The same turns and mirrors carry the whole set onto itself, and each row onto the other rows of its family. Which rows share a family with each named row? Give them in list order.
These 16 rows form 4 families of 4 rows each.
Q622: [  5  -5  -6  22 -22 -11   4 -18 -10 -14   6  18  -5  35 -14  24  51 -14]
Q302: [-20  29  23 -20  13   7  -6  -6   7   6   5 -23   6 -54 -19  -4  17  19]
Q419: [ 15 -17 -19  -7   1  41  15  11 -18   8 -18  17  -5  34   3 -16 -29  -4]
Q969: [-13  13  23  -3  12  12 -11  -3   4  -5  12 -32   4 -44 -30  -9  29  28]
Q368: [ -8  28  25 -19  23   7 -16  -1  13  -3  19 -24   6 -48 -15  -4  27  18]
Q684: [ -5  16  23 -20  15  12 -20   5   2 -16  -1 -34  10 -47 -14 -13   8  26]
Q347: [ 16  24  14  -9  -2 -37 -27  19  18   9  21  29  15 -32  14   4 -11 -25]
Q122: [ 22  21   9 -12 -14 -28 -44  31  13  -8   8  15  11 -22  23   7   1 -19]
Q475: [ 10  22   7  -4   1 -21 -38  35   9   6  12  38  11 -17  24   2 -10 -28]
Q110: [ 19  28  14 -16  10 -20 -36  29  21   9  25  24  11 -29  19   0  -4 -20]
Q68: [  5  -7  -2  13  -8  -3  24 -36 -13 -12   7  20  -2  37 -21  26  36 -17]
Q952: [  7 -10 -13  16 -14 -11  27 -26  -9 -12   3  20  -4  44 -10  10  38 -14]
Q677: [ 18 -17  -6  14 -19   2  11 -24 -14 -27  -1   0  -5  40 -19  18  38  -3]
Q203: [  1 -17 -12   2  15  42  21  10 -15  18  -8  17  -1  17 -11 -30 -33   4]
Q250: [ 11 -13 -17  -5   1  39  30   0 -10  33  -3  22  -8  24 -11 -16 -27  -6]
Q75: [  2 -15 -22  -1   5  33  38  -2 -12  20 -10  17  -7  31  -6 -29 -17   2]

The rest of the family of Q75: Q368, Q110, Q952
The rest of the family of Q684: Q419, Q122, Q677
The rest of the family of Q622: Q969, Q475, Q203

The same turns and mirrors carry the whole set onto itself, and each row onto the other rows of its family. Which rows share a family with each named row? Give them in list order.
These 27 rows form 9 families of 3 rows each.
Q869: [  1  33  36  19  12   9   4  -7 -22  15 -51   4 -26  -1 -67  -4  33 -29
  -4 -21 -10  24]
Q432: [ -6  47 -10  32   3  24   4 -25  29  -9 -15  -7 -64  12 -34 -25 -17  16
  -6 -34  24  69]
Q371: [-31  11   4 -14  39 -27  27  -7  38 -32 -65  10 -51   1 -20 -18   4 -44
  28 -55  21  -1]
Q702: [-48  26   5  -9  23 -21   6 -10  45 -38 -82  22 -43  -1 -33 -37   6 -36
  11 -72  34   6]
Q404: [ -7  63  11  17  -2  14  -3 -50  30 -50 -12  16 -49  -9 -25  -2 -29 -16
  -5 -23  41  55]
Q859: [-14  43   9  18   7  20 -14   1 -10   4 -80   9 -27  14 -51   2  53 -45
  27 -10  -6  23]
Q37: [-54  54  -1 -25  34 -22   0 -25  24 -18 -49  19 -53  26 -46 -14   7 -79
  -3 -62  31  22]
Q861: [ -1  18  25  24   4  34 -17   6  -3  -7 -69  21 -28  29 -53  -2  49 -33
  21 -16 -11  32]
Q66: [ -5  48   8  27   5  16 -10 -31  32 -32  -2 -11 -38  16 -10  16 -23  -9
  -2 -21  37  61]
Q160: [-10  64  -7  25   1  24 -22 -37  43 -14 -16  -4 -46  14  -3   1  -4  -2
   4 -13  43  64]
Q877: [ -4  44  60  16  -3  19  -1   0  13  14 -65  12 -22  18 -41  11  35 -37
   2  -2  15  20]
Q560: [ -5  32  41   1  13  42 -16 -21 -10   1 -67  20 -15  31 -42  -6  42 -25
  18  -8   1  21]
Q914: [-41   4  -9   3  26 -21  17   2  36 -26 -72   9 -48  31 -37 -29  -2 -54
  30 -75  26  27]
Q268: [ -8  32  39  22  13  59  -3  -2   2  -7 -62  21 -25  18 -54  22  27 -41
  31 -15   8  23]
Q397: [ -3  42  15  19   6   5  -6 -43  31 -25  -7  25 -45  21 -14   0 -14  -5
  14 -45  48  88]
Q566: [-48  17 -15 -14  36 -34 -22 -21  32 -22 -45  23 -43   0 -25 -27   2 -52
  14 -68  37  15]
Q5: [-14  52   1 -15  17  24  -3 -59  55 -17 -13  -1 -57  44 -19   4   6 -24
  10 -17  43  57]
Q267: [  2  64  -9  13  -3  13 -12 -39  32 -43  -6  13 -22  19 -27 -20 -26 -17
  20 -42  25  73]
Q399: [-16  49  46   5  -1  51 -16  10 -10   5 -55  31 -39  14 -35  -9  37 -40
   3  -9  13  27]
Q198: [-46  13  -4  -6  23 -38 -10   1  29 -37 -51  28 -58  -5 -36 -31  -5 -41
  -5 -64  28   9]
Q690: [-35  20   9  -4  45 -51  15   0   9 -19 -55  36 -47   5 -39  -6  -9 -43
  20 -68  21  19]
Q111: [ -8  72   9   0   4  21  -3 -17  31  -3 -76  19 -40  38 -69  -6  48 -38
  19 -11  -6  32]
Q786: [-36  -7  15   5  35 -18   1 -12  43  -6 -38  11 -38   2 -43 -25   6 -37
   2 -91  35  25]
Q955: [ -6  55  -6  -1  -7   3 -18 -43  16 -24  -4  16 -48  27 -28 -30 -32  -4
  -3 -16  31  66]
Q905: [-38   8  -4  -3  43  -8   2 -16  29 -42 -68  49 -60   7 -35 -36  -5 -43
  18 -64  12   8]
Q216: [ -4  44  32  17  -5  27   3  14  -5   5 -69  33 -51  14 -59   8  40 -13
  26  -9  11  44]
Q17: [-22  67  -8  11   5  26  -3 -40  15 -38 -16 -13 -36  19 -20  -5 -36 -11
   6 -29  41  61]

The rest of the family of Q66: Q861, Q198
The rest of the family of Q432: Q869, Q786
The rest of the family of Q37: Q5, Q111
The rest of the family of Q859: Q160, Q566
The rest of the family of Q216: Q397, Q690

The same turns and mirrors carry the whole set onto itself, and each row onto the other rows of its family. Which rows share a family with each named row? Give them in list order.
These 32 rows form 4 families of 8 rows each.
Q341: [  9  13   0 -19  22  32 -15  -3 -18  30 -36  -2  18 -13 -11]
Q59: [  0  26   1 -23  24  33 -16 -22   2  27 -35 -12  14  -2   7]
Q898: [-36   9 -12  -8   1  22  -1  13  51  -4  21  20  -4  21  20]
Q437: [  2  15  13 -34   2  31 -22   0  29 -32  -8  -6  -5   3 -17]
Q414: [-34  12  -2 -15   5  24   2  15  45   7  21  16   6  25  27]
Q40: [  6  -9  -9  34  11 -29  26  16 -22  -2 -26  28  10 -11  27]
Q393: [-43  18  -8   1 -13  16   7   9  45  -7  26   5   6  22  10]
Q12: [-31  10 -17 -19   5  23   7   2  50  -2  18  14  -2  24  20]
Q996: [  6  -6  14   5  -4 -25  29  13  25 -22  32   9   2  -6  37]
Q661: [ -1  -5  15  11  -4 -27  35   8  25 -10  32   9 -14  -5  24]
Q56: [ -3  29  35 -17  11  21 -19  -2  28 -32  -2 -15 -10   3  -3]
Q887: [ 19  12   6  18 -12 -25 -21 -10   6 -32  27  -3 -21   6 -18]
Q247: [ 10  16  -9 -28  21  34 -21 -12 -15  29 -29  -2  19  -2  -6]
Q348: [ 33  13 -21  19   9 -24 -20 -22 -39  16  -4   3  18   1  -3]
Q646: [-23   6 -42   3  21  19  -3  12   2   5 -42  34  22  18  24]
Q431: [ -2   1   7  18 -23 -28  36  11   6  -7  32  -2   8  -4  29]
Q490: [-38   7 -37  10   4  32  -1   7  14   0 -41  22  21   2   9]
Q339: [ -1  21  21 -22   1  31 -36  14  23 -29  -6  -2   0   7 -15]
Q468: [  8 -10 -18  28  15 -24  30  14 -21   1 -22  28  19 -18  31]
Q807: [  8 -14 -23  36  15 -24  24   4 -16 -12 -20  30   9 -23  27]
Q957: [-28   3 -39   4  23  30   0  13   6   4 -38  36  16   4  20]
Q492: [ 22  24  10  25  -3 -30 -22 -13  -9 -40  16  -8 -14   7   9]
Q429: [ 13  15  -6 -31  18  25 -14  -5 -16  26 -38  -3  28   3  -2]
Q285: [  1  -4  10  16  -7 -32  31  12  24  -7  38  11   0  -2  31]
Q204: [ 36   9 -19  16   6 -23  -8 -27 -32  24   3  -4  14 -10  -1]
Q113: [ 26  17  -2  12 -15 -23 -29  -9   9 -35  34  -4  -4  10  -6]
Q242: [-32   5 -39  15  26  26  -5   7   2  17 -31  36  14   8  18]
Q131: [ 29  12 -11  22   3 -30 -13 -16 -39  26  -4   0  12   7  -3]
Q896: [  3  16  25 -30   1  30 -28   2  28 -22   0  -8  -7  -1 -14]
Q760: [ 27  11  13  18 -10 -28 -26  -7   3 -35  24  -3  -9   3 -11]
Q557: [  2  -9 -22  26  -5 -13  29  10 -23   0 -35  15  24 -23  29]
Q736: [ 25  22 -24  19  10 -17 -20 -32 -33  20 -17  -5  11   2  19]

The rest of the family of Q492: Q59, Q393, Q56, Q431, Q490, Q557, Q736
The rest of the family of Q348: Q898, Q247, Q468, Q957, Q285, Q896, Q760
The rest of the family of Q807: Q341, Q414, Q996, Q339, Q204, Q113, Q242

The same turns and mirrors carry the whole set onto itself, and each row onto the other rows of its family. Which rows share a family with each named row? Give them in list order.
These 30 rows form 5 families of 6 rows each.
Q438: [ -7 -37 -18  12 -53 -20 -25 -26  60  72]
Q263: [-29 -10 -14   5 -41  26  24  -9 -20  35]
Q813: [-16 -23  11  28 -16  -5 -21 -17  42  77]
Q865: [  7 -31  -2   3 -52  -7 -11 -43  58  91]
Q152: [ -8 -33 -13 -27 -62  23  11 -36  10  18]
Q52: [-22   0   5 -12 -39  18  33 -14  -8  34]
Q323: [-25 -20   3  31  -5 -11  14 -12  -3  52]
Q974: [-12 -26  10  37 -26 -31   3 -22  31  81]
Q680: [-28 -24   3  45 -14  -4  -5 -13  16  70]
Q415: [ -6 -36 -14   4 -90 -16   0 -39  50  71]
Q304: [-23 -24 -11  -3 -25  17  17 -18 -13  18]
Q326: [  5 -41  -6 -21 -82   3   0 -47  44  45]
Q737: [ -3 -36  -5  17 -73  -3 -21 -32  55  84]
Q245: [  8 -39 -26 -25 -71  11  -7 -49  45  59]
Q257: [ -5 -32 -37 -18 -81 -14  -1 -31  45  52]
Q687: [-23  -4  23  16 -10  14   9  -7   8  57]
Q402: [-20 -12 -27  -8 -23  17  28 -23 -14  39]
Q880: [-28  -7   8  36 -22   9  12  -4  -4  67]
Q609: [ -5 -40 -27 -12 -92  13  -9 -34  40  53]
Q583: [-34 -16   4  19 -19  26  10 -14  -9  37]
Q819: [  4 -36   6  11 -65 -26  -3 -40  55  79]
Q873: [-15 -35  -6  38 -51 -25 -11 -26  45  86]
Q251: [ -8 -28 -13 -23 -94  15  15 -40  26  40]
Q596: [ -8 -29 -38 -31 -54  22  12 -36  12  33]
Q757: [-11 -14 -25 -30 -75   4  27 -25  10  32]
Q473: [-13 -20  13  41 -36  -4 -10 -16  34  91]
Q485: [-20  -5  -1  22  -5  -1  24 -18  -3  70]
Q258: [-16 -27 -32 -18 -77  26  14 -25   3  30]
Q277: [-22 -18  -4 -14 -58  36  21 -27  -4  22]
Q48: [ -6 -16  11  25 -19 -12   4 -27  32  97]

The rest of the family of Q680: Q415, Q583, Q873, Q251, Q277
The rest of the family of Q485: Q865, Q245, Q402, Q596, Q48
The rest of the family of Q687: Q438, Q813, Q52, Q257, Q757

